0: [-0.09 -0.2  -1.33  0.83 -1.68  0.27  0.57  0.3   0.65  0.77  1.86 -0.14  2.15  0.35  0.08  0.24  1.13  1.01  0.06  1.82 -0.18  1.44  1.68  1.49  1.85  1.98  2.8   1.18]
1: [ 0.09  1.1   0.23  0.67  1.91  0.15 -0.34 -1.24 -0.21  0.39  0.02 -0.57  0.8  -0.12 -1.   -0.25 -0.62 -1.83 -0.08  0.37  1.13  0.26 -0.33  0.06  0.55 -0.64  0.15  0.97]
2: [-0.14  0.11  0.66  0.68  1.87  2.34 -0.49  0.14 -0.16  0.36  1.1   1.56 -1.37  0.51  0.33 -0.23 -0.21 -1.37 -1.69  0.92  0.28  0.63  0.11 -0.51 -0.99  1.77  0.79  0.96]
3: [ 0.32  0.97  0.99  0.55 -1.89 -1.18 -0.19  0.92 -0.65 -1.24 -1.21 -0.81  1.41  0.75 -0.16 -1.26 -0.4   0.13  0.16 -0.28 -2.22 -1.65 -0.83  0.14 -1.27 -1.73 -1.81 -1.4 ]
4: [ 1.04 -1.47  1.77  1.21  0.28 -1.19  0.56 -0.07  0.01  1.54 -0.63  1.5   0.29 -1.44  0.91 -2.12 -1.57 -0.78  0.69 -0.92 -0.4  -0.39 -1.84  0.21 -1.81 -0.63  0.05 -2.12]
5: [-0.27  0.46 -1.08  0.03  2.93 -1.62  0.16  0.44  0.45 -0.22  1.25  0.22 -2.47  1.71  0.08 -0.26  0.22  0.82 -0.48  0.39  2.98 -0.91  0.59  0.85  0.87  0.34  1.48  0.68]
6: [ 1.29 -0.21  0.43  0.74  0.06 -1.88 -0.2   0.33  0.72  0.39 -0.24 -0.46 -0.05 -0.81  0.61 -0.03 -0.27  0.28  2.19  0.64  0.09 -0.19  0.07  0.7   0.85  0.55  1.98  0.66]
7: [-0.92  1.13  0.32  0.16 -1.77  1.25 -0.37  1.87  1.16 -0.72  0.08  0.22  1.96 -0.81  0.68 -1.46 -0.11  1.61  0.93  0.73 -0.77  1.74  0.36  2.29  1.71  0.16  0.73  0.91]
8: [-1.17  0.27  0.19 -0.09  0.06 -0.72  0.52 -1.21  1.19 -0.13  0.    0.26  0.09  0.8  -0.34  1.18 -0.71  0.5   0.44  0.12  0.38 -0.31  0.73 -0.71  1.32  0.24  0.24  0.53]
9: [-0.62 -0.95  0.26  2.08 -0.42 -1.46  1.49 -0.7   0.55  0.86 -0.19 -1.87  0.4   1.35 -1.37  0.57 -0.52 -0.81  0.22  1.69 -0.3  -1.21  1.28 -0.55  0.49  0.79 -0.22 -1.57]
10: [ 0.01  1.78 -1.88  0.95  0.   -0.96 -0.98  1.09  0.43 -1.19  2.24 -0.38  0.48  1.36  1.37 -0.61  0.95  2.43 -0.66  1.67  0.99  0.14  0.12  1.9   1.39  0.05  2.84  0.7 ]
11: [ 2.4  -1.47 -0.38 -0.12  0.36 -2.25 -1.55 -0.65 -2.06  1.51  0.57  0.32 -0.15  2.25  1.61  0.7   2.39 -0.91  0.02  0.17  0.71 -1.54 -0.95 -0.16 -1.35  1.71  0.8   0.66]
12: [ 1.26  0.51 -1.25  1.54 -0.29  0.93  0.49  0.42  0.61 -2.58  0.59 -1.33  0.59 -1.62 -0.89  0.68 -1.85 -0.23 -1.23 -0.83 -0.83 -0.92  1.98 -0.89  0.82 -0.88  0.28 -0.39]
13: [-1.24 -0.42 -0.46  0.65  1.12 -1.14  1.94 -0.5   1.85  1.11  1.2   0.17 -0.3   1.79 -1.05  1.11  0.42  1.09  1.07  1.94  2.48  0.52  3.12  1.08  3.16  2.57  2.54  1.74]
14: [ 0.81  1.27 -0.89 -1.18  0.37 -1.03 -1.72  0.32 -0.34 -0.76  1.28  1.55  0.09  1.38  2.02  0.06  1.54  1.92  0.1  -0.23  1.23  0.   -0.6   1.16  0.65  0.33  1.95  2.25]
15: [-0.67 -0.63 -0.66 -1.04 -0.05  0.09  1.02 -0.14 -0.42 -0.43 -0.36 -0.01 -0.96 -1.09 -1.94 -0.95 -2.57 -2.56 -2.57 -2.97 -2.   -1.91 -1.13 -2.1  -2.5  -2.48 -2.53 -2.16]
16: [-0.59  0.66  1.33  0.43  0.18 -2.18 -0.84  1.8   0.22 -0.91 -1.47 -0.65 -0.45  1.72  0.49 -2.02 -1.07 -0.04  0.54 -0.3  -0.37 -2.41 -1.29  0.97 -0.42 -1.35 -1.93 -1.17]
17: [ 0.02  0.6  -0.34  0.54 -0.71 -0.13 -1.08  0.28 -0.49 -1.02 -0.09 -0.91  0.21 -0.33  0.55 -0.78 -0.87 -0.4  -1.19 -0.52 -1.44 -0.98 -1.8  -0.62 -1.37 -1.78 -1.1  -1.72]
18: [ 1.06 -0.48  0.44 -0.54  1.06  1.73  0.82 -0.33 -0.93  0.5  -0.3   0.6  -0.9  -1.52 -0.68  0.3   1.04 -0.28  0.51 -0.39  1.09  1.63  0.84 -0.1  -0.62  0.62 -0.16  0.67]
19: [-1.48 -0.64 -1.73  1.09 -0.52  1.15 -0.62 -0.61  1.43  0.66  1.71 -0.89  0.57 -0.97  0.66  0.57 -1.08 -0.39 -1.3   1.02 -0.22  1.16 -0.35 -0.31  1.4   0.79  1.57 -0.56]
20: [ 1.38 -0.92 -1.41 -0.17 -0.92  0.29  0.09 -0.07 -0.47 -0.38  1.54  0.36 -0.59 -0.88  1.28  1.68  0.58  1.2   0.21  0.39  0.48  0.93  0.8  -0.92  0.12  1.05  2.09  0.09]
21: [ 1.83 -0.84  0.16  0.34 -1.28 -0.09  0.47  0.33 -1.04 -0.14  0.56  0.23  1.76 -2.05  0.46 -0.52 -0.64  0.78 -0.19 -0.71 -0.64  0.7  -0.17 -0.77 -0.51 -1.85  0.97 -1.34]
22: [-0.13 -0.14  1.17  0.91  1.7   0.33  0.86 -1.14  1.12  0.88 -0.52  0.18 -0.17 -0.08 -0.01 -1.27 -0.99 -1.79 -0.41 -0.9   0.88 -1.12 -0.94  0.39 -0.3   0.09 -0.35 -0.41]
23: [-0.94 -0.54 -1.82  0.17  0.87 -0.1  -0.52  0.81  1.    0.65  1.88  0.04 -0.63  0.26  0.65 -0.65 -0.45 -0.13 -1.21  0.4   1.12  0.27 -0.1   1.05  1.22  0.96  1.89  0.41]
24: [-1.56  0.34  1.27  0.54  2.38  2.04  0.21  0.38 -0.78  1.04  0.67 -1.53  0.03  1.04 -0.67 -1.57 -0.87 -2.63 -2.19 -0.51 -0.73  0.42 -1.29 -0.91  1.07 -0.3  -1.99 -0.41]
25: [-1.63  0.36 -0.91 -0.73  1.6  -0.61  2.8  -0.92 -0.48 -0.99 -1.24  0.43 -0.09  0.95 -0.84  0.28  0.15 -2.07  0.09 -3.05  0.31 -0.01  0.42  0.7  -0.89 -0.34 -2.36 -0.71]
26: [-0.82  1.03 -2.3  -0.08 -1.34 -0.9   1.41 -1.86  0.61 -1.09  2.03 -0.02  1.11  0.71 -1.42  1.51 -0.94  0.62 -2.2  -0.39 -1.32 -0.99  0.96 -1.79  0.26 -1.14  1.4  -0.27]
27: [-1.17  1.61  0.2   0.76 -0.79 -1.03 -0.52  0.34  0.73 -1.81 -0.47 -0.98  0.41  0.63  0.16 -0.71 -1.63  0.7  -0.48 -0.08 -1.26 -1.5  -1.07 -0.32 -0.06 -2.18 -1.15 -1.52]
28: [-0.3   0.29  0.91 -0.02  0.23  0.38 -0.38  1.48 -0.14  0.6  -0.16  0.27 -1.96  0.14 -0.35 -0.98 -0.08 -0.38 -0.4   0.3  -1.47  0.1  -0.63  0.13 -0.32  1.8  -0.37  0.08]
29: [-0.28 -0.51 -1.65 -1.    0.1  -1.01 -1.59 -1.41  0.37  0.59  1.69  1.08  0.04  1.06  1.6   1.35  0.03 -0.19 -1.15 -0.66  0.41 -0.57 -1.08 -0.9   0.61  0.83  1.66  1.21]
30: [-0.86 -0.24  0.92 -1.75 -0.53 -0.5   1.48 -2.03  0.47 -0.09 -1.1   1.35  0.2   0.17 -1.64  1.5  -1.3  -0.8   0.19 -2.14 -0.98 -0.98  0.68 -2.27 -0.21 -0.65 -1.62  0.53]
31: [-1.22 -0.57  0.47  1.36 -0.9   1.52  0.34 -0.39 -0.02  1.46 -1.7  -0.41  1.53  1.31  0.76 -0.25 -1.02  0.98 -1.12 -0.03  0.58  0.31 -1.09  1.87  0.63 -1.09 -0.5   0.01]
32: [ 1.03 -0.29  0.99 -0.63  0.15 -0.54  1.41 -2.23 -0.48  0.75 -0.38  1.1   0.36  0.99 -0.8   2.47  1.86  0.73  1.82  0.38  1.17  0.55  2.19 -0.86  0.67  1.74  0.69  2.01]
33: [ 0.53 -0.63  1.41  1.06 -1.08 -0.54 -0.15  0.06 -0.82  0.25 -1.57 -1.26  0.69  0.18 -0.17 -0.45 -0.18 -1.18  0.56  0.2  -1.49 -1.06 -0.74 -0.54 -1.36 -0.41 -2.06 -1.73]
34: [ 1.02 -1.05  0.14 -0.23 -0.55 -2.52  0.31 -1.1  -1.1   0.81 -0.23  0.11  0.37  2.18 -0.42  0.8   0.59 -1.18 -0.17 -0.55 -0.68 -2.39  0.   -1.17 -1.22  0.44 -0.55 -0.19]
35: [-0.92 -1.25  0.8  -1.75 -0.23  1.24 -0.23 -0.39 -0.66 -0.34  0.29 -0.82  0.61  1.07  1.42 -0.52  1.87  0.4  -0.83  0.52  0.61  0.93  0.6   0.08  1.04 -0.21 -0.19 -0.5 ]
36: [-1.02  0.21  0.65 -2.14  0.93  1.63  0.12  0.65  0.61 -0.51 -0.86  1.69 -1.16 -1.8  -0.41 -0.98 -1.47 -0.44 -0.07 -2.5   0.24  0.79 -0.5  -0.02 -0.13 -1.04 -1.45  0.79]
37: [ 0.56 -0.51  0.09  0.25  0.19 -2.26 -0.49  0.25  0.96  1.39 -0.05 -0.66 -0.72 -0.65  0.38 -0.22 -0.33 -0.35  2.03  0.4  -0.35 -0.92 -1.35  0.02  0.53  0.65  0.34 -0.6 ]
38: [-0.61 -1.4  -0.49 -0.36 -0.02  0.67  0.   -0.12  0.52  1.26  0.47  0.35  0.01 -0.63 -0.02  0.01 -0.55 -1.23 -0.46 -0.42  0.    0.56 -0.02 -0.1   0.42  1.08  0.3   0.27]
39: [-1.25 -1.33 -0.64  1.   -3.35 -0.35  0.07  0.44 -0.88 -0.9   0.34  0.42 -0.52  1.04  1.16  0.47 -0.99  2.94  0.3  -0.08 -0.49  0.81  0.78 -0.3  -0.43  0.5  -1.13 -1.25]
40: [ 0.74  0.76 -2.    0.62 -1.13  0.14 -0.92 -1.34  0.81 -1.32 -1.29  0.36  0.19 -1.01 -0.98  1.5  -0.86  0.67 -0.37  0.6   0.93 -0.97  0.95  0.97 -0.6  -0.37  0.12  0.09]

[-0.16  0.56 -0.1   1.11  0.01 -0.27 -0.82 -0.83  0.21 -0.44  0.23 -0.9   0.09  0.34  0.85  0.78  0.07  0.65  0.1   1.06  0.26 -0.01 -0.49 -0.48  0.4  -0.11  0.34 -0.54] 8 1
[-0.47 -0.39  0.21 -1.69  0.53 -1.    0.35  1.47  0.69  1.79 -0.41  0.07  1.54  0.61  0.58 -0.02  1.77 -0.34  1.19 -0.06 -1.16 -0.35 -1.4   0.67  0.18 -1.11  0.1   0.13] 37 38
[-1.64 -1.44  0.6   0.49  0.23 -0.99  1.78  0.2   1.23  1.06 -0.77 -0.67 -0.46  0.66 -1.89 -0.52 -1.9  -1.75 -0.01 -0.18 -0.27 -1.33  1.   -0.31  0.5   0.39 -1.26 -1.11] 9 22
[-0.17  0.77 -0.33  2.47 -0.35  0.27 -0.67  0.6  -0.32 -1.81  0.17  0.9  -0.45 -0.25 -1.07 -0.11 -2.65 -0.13 -0.57  0.29 -0.94 -0.01  1.32 -0.46 -1.18  0.13 -0.82 -0.07] 12 40
[ 0.44  0.09 -0.66 -0.93 -0.25  0.08 -0.82 -0.24  0.03  0.37  1.11  1.36  0.7   0.39  1.22  0.61  1.31  0.99  0.37  0.06  0.77  1.02  0.25  0.76  1.04  1.36  1.88  2.16] 14 20
[ 1.66 -1.49  0.57 -1.03 -1.53  0.12  0.52 -0.89 -1.23  1.67 -0.16  1.3   1.73  0.22 -0.15  1.06  2.06 -0.63  1.12 -0.31 -0.6   0.76  1.09 -0.08 -0.34  2.16  0.49  1.81] 32 18
[ 0.53  0.67  0.13  0.24 -0.17  0.35  0.   -1.87 -0.86 -0.99 -0.43 -0.54 -0.19 -0.67 -0.35  1.3  -0.25 -0.15 -0.6  -0.58 -0.79 -0.38 -0.69 -2.26 -1.47 -1.54 -1.18 -1.2 ] 17 33
[ 0.41  0.84 -0.08  0.67 -0.74 -0.71 -0.52  0.98  0.58  0.38 -0.69  0.44  1.07 -0.18 -0.54  0.26 -0.39  0.84  0.94  0.76 -0.69 -0.23 -0.09  0.94 -0.15 -0.67  0.88  1.2 ] 6 8
[-0.81 -1.72  0.02 -0.46  0.67 -0.39 -1.1   0.77  1.25  2.09  0.55  0.98 -0.09  0.89  1.54 -0.26  0.37 -0.42  1.06  0.58  1.68  0.74  0.13  1.74  2.2   2.96  1.54  1.97] 23 38
[-1.53  0.13  1.3  -2.05 -0.09  0.75 -0.65 -0.07  1.73  0.21 -0.82  2.27  0.43 -0.34  0.95  0.33 -0.61  0.78  1.78 -1.13  0.67  1.34  0.14  0.66  2.21  0.96 -0.01  2.67] 8 36
[-1.82  0.99 -0.28  0.81  0.58 -0.95 -2.66 -0.09 -1.45  1.02 -0.3  -0.72  0.7   1.47 -1.07  0.04 -0.92 -0.78  0.76  2.32 -0.11  1.23 -1.09  0.18  0.51 -0.73 -1.82  0.52] 1 8
[-2.19 -0.64 -1.25 -2.29 -0.4  -0.25 -0.28  0.5  -0.53  1.1  -0.14  0.48  0.37  1.59  0.21  0.72  1.72 -0.09 -0.1  -0.08 -0.86  0.17 -1.37 -0.18 -0.81 -0.64 -2.56 -1.28] 35 38
[ 1.63  0.27 -0.43  1.88 -0.78  0.17 -0.83  0.96 -1.61 -0.34  0.35 -1.77  0.64 -0.24  0.68 -1.04  1.23  0.05 -0.53  1.35 -0.76  0.01 -0.85  0.69 -1.52 -0.41  0.07 -1.66] 17 33
[ 1.09  0.74 -1.15  0.51  2.13  0.88  0.32 -0.47 -1.13 -0.8   1.   -0.54 -2.06 -0.91 -0.39  0.25  0.72  0.41 -1.19  0.15  1.65  0.56  0.07 -0.57 -1.17 -0.85  0.56 -0.67] 18 1
[ 0.77  0.83 -0.81  0.27 -0.65 -0.75  1.5  -1.89 -1.02 -1.06  0.5  -0.5   0.32  0.41 -1.66  1.38  0.09  0.12 -1.25 -0.41 -1.06 -1.18  0.72 -2.13 -1.45 -1.46 -0.24 -1.02] 26 34
[-0.32 -0.68  0.99 -0.38  0.15  0.32 -0.13 -0.33  2.08 -0.5   0.36 -1.38  0.77 -0.08  0.29 -1.3   0.   -0.55 -0.59 -0.17 -0.05 -2.2   0.14 -0.6   0.95 -0.96 -0.89 -1.24] 22 27
[ 1.51 -0.02  0.63 -1.12  0.44 -0.07  0.79  1.16 -1.24  0.18 -0.37  1.24 -0.23  0.24 -0.55 -0.97  1.63  0.31  0.87 -0.68  0.77  0.31  1.03  1.37 -0.66  0.57  0.    1.43] 18 28
[-2.23  0.79 -0.45 -0.44  1.67  0.65  0.2   0.82  2.34 -0.43  0.77  0.75 -1.22 -0.28  0.14 -0.52 -1.26  1.28  0.24  0.17  2.1   1.19  0.8   1.35  2.67  0.36  1.26  1.32] 23 8
[-1.85  1.18  0.14 -1.43 -0.98 -0.01 -1.19  0.22  0.36 -0.94  3.1   0.16  1.25  1.56 -1.18 -0.29  1.21  0.72 -0.05  1.03 -0.33 -0.37  0.79 -2.88 -0.24 -1.17 -1.72  0.81] 8 35
[-1.33  0.68 -0.05 -2.73 -0.03  0.22  0.63 -1.09  0.51  0.74 -1.44  0.16  0.39  1.09 -0.72 -0.1   2.41 -0.15 -0.25 -0.63  0.89 -0.5  -0.76  1.3  -0.23 -0.37 -1.25  0.41] 35 8
[ 0.4  -1.23 -0.66 -1.98 -0.79  0.64  0.77 -0.25 -0.36  1.16  0.69  1.89  0.77 -0.55 -0.67  0.19  0.42 -0.98 -0.49 -1.68 -0.53  0.64  0.74 -0.1  -0.21  1.11  0.61  1.7 ] 38 18
[-1.22  2.83 -0.15  0.58  1.02 -1.17 -0.23  1.98  1.39 -2.33  0.47 -0.22 -0.64  1.37  0.51 -1.61 -0.45  2.96  0.44  0.99  1.49 -0.4   0.39  2.29  1.81 -1.3   0.96  0.45] 10 5
[ 0.21 -0.73 -0.75  0.05 -2.13 -1.64 -0.08  0.15 -0.32  0.56  0.63 -0.12  1.86  1.41 -0.02 -0.32 -0.02 -0.84 -0.85 -0.24 -1.95 -1.57 -0.26 -0.04 -0.47  0.31  0.26 -0.3 ] 34 3
[-1.89  0.95  0.63 -0.23  0.31  0.1  -0.11  0.42  0.96  0.08  0.23  1.21  0.53  1.81 -0.76 -0.52  0.32 -0.25  0.06  0.25 -0.3  -0.71  0.06 -0.04 -0.99 -0.29 -1.32  1.04] 8 28
[-0.22  0.27 -0.44 -0.44 -0.21  0.74 -0.72 -1.41  0.01 -0.42  0.28  0.28  0.04 -0.84  0.51  1.06 -0.5  -0.11 -0.7  -0.78 -0.45  0.32 -0.93 -1.49 -0.32 -0.66 -0.17 -0.1 ] 38 8
[ 0.24 -1.45 -0.15 -1.38  0.05 -2.08  1.    0.14  0.19  1.35 -0.67  0.23  0.55 -0.09  1.52  0.27  1.44  0.05  2.14 -0.69  0.03  0.07 -1.05  0.86 -0.01 -0.25  0.62 -0.86] 37 6
[-0.97 -0.77  0.9   0.16  0.01  1.28  0.73 -1.4   0.47  0.29 -1.19 -0.51 -0.4  -1.58 -1.07  0.81 -1.63 -1.47 -0.05 -0.76 -0.75  0.3  -0.18 -1.96 -0.46 -0.57 -1.94 -1.29] 30 33
[ 1.58  0.14 -0.76  0.64 -1.16 -1.08  0.64  1.52 -1.55 -0.22  0.67 -0.63  1.    0.93 -0.66 -1.55  1.21 -0.03 -0.79  0.33 -1.07 -1.03  0.41  1.18 -1.45 -0.29  0.36 -0.67] 3 21
[ 1.8   0.14  0.6   0.45  2.09 -0.07 -0.15  0.75 -1.05  0.76 -1.34  1.09  0.45 -1.1   0.47 -0.01  0.18 -1.41  0.71  0.77 -0.11  1.63 -0.08  1.9  -0.39  0.26  2.77  1.33] 6 18
[ 0.22  0.27  0.74  0.85 -1.16  0.28  0.23  0.47  0.03 -0.46 -2.99 -0.65  1.01 -0.23 -0.23 -0.71 -0.77  1.01 -0.19 -0.15 -0.43  0.05  0.47  2.84  0.63 -0.83  0.28  0.29] 31 7
[ 0.   -2.53  1.42 -1.85 -0.25  1.   -0.27 -0.1  -0.04  2.3  -1.29  1.72  0.22 -0.93  0.23  0.   -0.03 -2.19  1.17 -1.68 -0.19  0.83 -0.25 -0.08 -0.05  1.97 -1.18  1.44] 38 18
[ 0.23  0.5   0.72 -0.73 -0.14  1.2  -0.99  0.91  0.04 -0.21 -0.35  0.98  0.4  -0.83  1.19 -0.64  0.74  0.95  1.14 -0.16  0.48  1.58 -0.29  1.34  0.63  0.45  0.23  1.42] 7 18
[-1.09  0.38  0.36 -0.36 -1.54 -1.5   0.98  0.94  1.27 -0.07 -0.01  0.66  1.71  1.67 -0.61 -0.65 -0.34  0.88  0.88  0.19 -0.67 -0.68  1.42  1.41  1.71  0.61  0.56  1.19] 8 7
[-0.5   1.71  1.93  0.38  1.38 -0.75  0.35 -0.37  0.73 -1.3  -1.45 -0.02 -0.97  0.98 -0.03  0.55  0.16  2.02  2.21  0.82  1.8  -0.03  0.89  0.31  1.26 -0.42 -0.66  0.62] 8 6
[ 1.47  1.13 -0.22 -0.11  0.7  -0.75 -0.6  -0.43 -1.43 -1.11  0.19  0.08 -0.69  0.64  0.5   0.26  1.14  0.84 -0.3  -0.28  0.54 -0.72 -0.61 -0.44 -1.32 -1.01 -0.02 -0.04] 17 34
[-0.94 -0.87  1.04  1.66  0.61  1.02  0.1   0.3   0.87  0.82 -0.88 -1.46 -0.52 -0.9  -0.05 -0.32 -0.72 -0.68  0.94  1.4   0.65  0.96  0.17  0.36  0.83  0.82 -0.73 -1.14] 38 22
[-0.33  1.08  0.13 -0.93  0.02  0.54 -0.31 -0.06  0.34 -0.86  1.02 -0.14  0.22  0.88 -0.37  0.45  1.48  0.52  0.17  0.96  0.66  0.37  1.44 -0.25  0.77  0.51  1.03  2.18] 8 35
[ 0.11 -1.26 -0.49  0.09 -0.43 -1.21 -0.62  1.17  0.29  1.56  0.9   0.37  0.81  1.53  0.99 -0.74  0.93 -0.25  0.41  0.83  0.52 -0.18  0.31  1.86  1.15  2.26  1.6   1.22] 23 0
[ 2.38 -0.98  0.38  0.41 -0.59 -2.19 -0.71 -0.63 -2.45  0.65 -0.55 -0.58  0.31  1.78  0.42  0.27  1.55 -1.32 -0.16 -0.21 -0.92 -2.31 -1.07 -0.98 -2.58  0.09 -1.04 -0.99] 34 11
[-1.24  0.78  0.17 -0.27 -0.53 -0.07 -0.16  1.06  1.43 -0.41  0.2   0.6   0.81  0.39  0.48 -0.73 -0.4   1.28  0.78  0.33  0.25  0.6   0.51  1.58  1.92  0.39  0.8   1.21] 7 8
[-0.12 -0.62 -0.55  1.77 -0.83 -0.38  0.02  1.    0.91 -2.43 -0.14 -1.6  -0.35  0.18  0.68  0.56 -1.53  0.79  0.5   0.13 -0.83 -0.66  2.36  0.3   1.6   0.52  0.17 -0.29] 12 8
[-1.05  1.82 -1.72  0.76 -0.76  0.72  1.08 -0.67  1.35 -0.11  0.39 -1.65 -0.54  0.87 -1.72  1.48 -0.76  0.57 -0.67 -1.    0.55 -1.23  0.07 -0.34  1.48  0.53 -0.93  1.45] 8 40
[-1.68  0.73  1.03 -0.47  0.23  1.29 -1.2   1.18  1.73 -0.47 -0.7   0.68  0.   -0.98  1.32 -0.95 -1.    1.02  1.29 -0.06  0.67  1.54 -0.59  1.45  1.93  0.1  -0.2   1.04] 7 36
[ 0.66 -0.58 -0.91  1.96 -0.29 -0.33 -0.91 -0.51 -1.07  0.09  0.44 -2.21 -0.16 -0.13  0.41 -0.04 -0.31 -1.38 -1.65  0.71 -1.06 -1.13 -1.64 -1.27 -1.83 -0.81 -0.62 -2.8 ] 17 33
[ 1.5  -0.02  1.37  0.13 -0.72 -1.26  0.28 -0.36 -1.05  0.36 -0.86  0.27  1.02  1.52  0.11  0.62  2.    0.69  1.88  0.76  0.17 -0.32  0.96  0.45 -0.1   1.13 -0.01  1.02] 32 6
[-1.07  1.6   1.44 -0.93  0.36  0.49 -0.71 -0.18  0.92 -1.53 -1.33  0.85 -0.37 -0.49  0.62  0.05 -0.98  1.26  1.14 -0.95  0.28  0.36 -0.67 -0.19  0.71 -1.33 -1.27  0.65] 36 8
[ 0.06  0.35 -1.28 -0.58  0.78  0.41  0.63  0.19 -0.61 -0.86  0.69  0.05 -1.24 -0.9  -1.1  -0.78 -0.99 -0.77 -2.14 -1.62 -0.33 -0.68 -0.51 -0.85 -1.63 -1.81 -0.6  -1.08] 17 15
[-0.13  1.07 -0.95  0.79  0.79  0.13  0.39  0.44 -0.43 -1.53  0.38 -1.22 -1.25 -0.65 -0.88 -1.01 -1.16 -0.16 -1.86 -0.46 -0.33 -0.92 -0.72 -0.65 -1.49 -2.38 -0.87 -2.16] 17 27
[-0.24 -0.38  1.   -1.42  0.1  -0.25  1.27  0.62  0.43 -0.84 -1.59  0.86  0.11  0.45  0.63 -0.69  1.58  0.11  0.55 -0.85 -0.31 -0.06  1.07  1.81 -0.5   0.26  0.41  0.25] 35 18
[ 0.84  0.7   1.67  0.6  -0.17  1.36 -0.29  1.2  -0.72 -0.59 -1.43 -0.45  0.24 -1.18  0.34 -1.11  0.86  0.73  1.55  0.58  0.05  1.32 -0.09  1.19 -0.44 -0.3  -1.11 -0.21] 18 28
[ 2.09  0.89  0.9   0.11  1.99 -0.83 -1.15  1.31 -1.67 -0.56 -0.51  0.21 -1.55  1.04  1.34 -1.    2.33  1.29  1.31  0.56  2.29 -0.13 -0.42  1.69 -0.81  0.17  0.1   0.78] 14 5
[ 0.44  0.07  1.24 -0.47 -0.31  1.05  0.12 -0.09 -0.84 -0.49 -1.51  0.06 -0.12 -1.37 -0.51 -0.41 -0.44 -0.77  0.22 -1.3  -1.03  0.09 -0.71 -0.86 -1.58 -1.25 -2.22 -0.82] 33 17
[ 1.59  0.92  0.36 -1.55 -0.7   1.77 -1.   -1.8  -1.96 -1.33 -0.76  0.99  0.17 -2.11  0.45  1.1   0.4  -0.19 -0.65 -2.34 -1.48  0.58 -1.79 -2.44 -2.67 -2.1  -1.73 -0.17] 17 21
[-0.73  1.59 -1.13  0.55  0.14  0.94 -2.21 -0.63  0.76 -1.36  1.2  -0.35 -0.01 -0.74  2.16  0.62 -0.38  1.57 -0.73  0.62  0.41  1.05 -1.63 -0.26  0.91 -0.85  1.21 -0.04] 19 23
[ 0.73 -1.38 -0.77  0.16  0.28 -0.12 -0.18 -0.68  1.28  0.04 -1.37 -0.36  0.14 -0.53  1.47  0.84  0.03 -0.15  0.34  0.39  0.79 -0.93  0.17  1.52  0.54  0.14  1.05 -0.78] 6 38
[-0.72  1.14 -0.89 -1.22 -0.84  0.11  1.28 -0.42  0.38 -1.32  0.6   0.9   0.52 -0.35 -1.43  0.05 -1.13  0.43 -1.28 -1.63 -1.17 -0.41  0.57 -0.84 -0.22 -1.63 -0.11  0.22] 26 30
[ 0.51 -0.28 -0.7   0.44  0.05  0.24  0.15  0.19  0.8   2.13 -0.44 -1.03  1.78 -0.98 -0.21  0.12 -0.88 -0.6  -0.65 -0.57 -0.66 -1.15 -2.41  0.01  0.5  -2.03 -0.45 -1.16] 17 22
[-0.48  0.67 -1.01  0.44 -0.78  1.09 -0.87  0.   -1.12  0.88 -0.95 -1.49 -0.26  0.65 -0.36  1.13 -0.16  0.89 -0.71  1.09  0.23  1.34 -0.54  1.19  1.63  0.57  0.15  1.08] 31 38
[ 1.34 -0.74  0.02 -1.21  1.2   1.33  2.83 -1.25 -0.76  1.17  0.52  1.65 -0.6  -0.72 -2.1   1.57  2.15  0.36  1.02 -0.09  2.08  2.15  3.41 -0.01  0.45  2.12  1.47  2.49] 32 18
[-1.33 -1.1   1.12  1.23  0.36  2.03 -0.66 -0.31  1.24  1.04 -0.96 -1.06 -0.29 -1.83  0.65  0.24 -1.04 -0.87  1.03  1.04  0.43  1.82 -0.47 -0.15  1.14  1.01 -0.79 -0.81] 38 19
[ 0.79  0.03 -0.44 -1.29 -0.94 -0.13  1.54  0.06 -0.75  0.48  0.65  0.17 -0.83 -0.62  0.13  0.51  1.33  0.94  0.32 -1.22  0.08  0.91 -0.26 -0.37  0.01  1.01  1.04  0.36] 20 18
[ 0.85 -0.04  1.03  0.21  0.01 -0.45  0.27  0.38 -0.38  0.45 -0.48  0.27  0.43  0.85  0.18  0.    1.59  0.81  1.73  0.96  0.92  0.49  1.1   1.22  0.62  1.36  0.46  1.16] 6 32
[ 0.63  0.44  0.09  0.25  1.05  0.18 -0.88 -2.44 -0.56 -0.38  0.   -0.15 -0.92 -0.12  0.86  2.22  0.63  0.45  0.16  0.23  1.04  0.27 -0.64 -1.94 -0.36 -0.17  0.04 -0.02] 8 20
[ 1.18  0.13 -0.61 -1.14 -1.08 -1.2  -1.83  1.34  1.21  0.69 -0.98  1.52 -1.49 -0.65  0.37  0.99  1.52  1.4   1.64  2.22 -0.77 -0.57 -0.13  1.45 -0.9   1.94  2.03  1.09] 6 37
[ 0.23  1.51  0.24 -0.71  0.28  1.01  0.63  1.19  0.51 -0.92  0.46  0.63 -1.    0.15 -0.98  0.14  1.06  0.07 -0.48 -0.13 -0.7   0.    1.28  0.05 -0.16  1.42  1.07  2.11] 28 18
[-1.16 -0.07 -0.12 -1.09  1.1  -0.09  1.21  0.74  1.65  0.66  0.76  1.65 -0.4   0.69 -0.5  -0.15  0.25  1.15  1.12  0.22  2.22  1.17  2.26  1.89  2.73  1.93  1.9   2.72] 13 23
[ 0.19 -2.73  0.19  0.23  1.6  -0.49  0.23  1.   -1.64  0.02 -0.28  1.16  0.07 -0.55  2.18 -0.56 -0.56 -1.89  0.16 -0.51 -1.27  1.23 -0.33 -0.01 -1.39 -0.32 -0.46 -2.98] 4 38
[ 1.28  1.65 -0.8  -0.93 -0.68 -0.94  0.15 -1.4  -1.36 -1.68  0.62  0.73  0.48  0.71 -0.28  1.06  0.79  1.07 -0.99 -1.17 -0.83 -1.08 -0.18 -1.46 -1.47 -1.71  0.14  0.3 ] 26 17
[-0.27  0.6  -2.25 -0.24 -2.07 -1.84  0.39 -0.97 -0.59  0.04  0.93  1.15 -1.48  0.48 -0.28  2.29  0.49  2.1   2.01 -0.05  1.15  0.87  0.26 -0.52 -0.77  1.71  0.37  1.07] 20 8
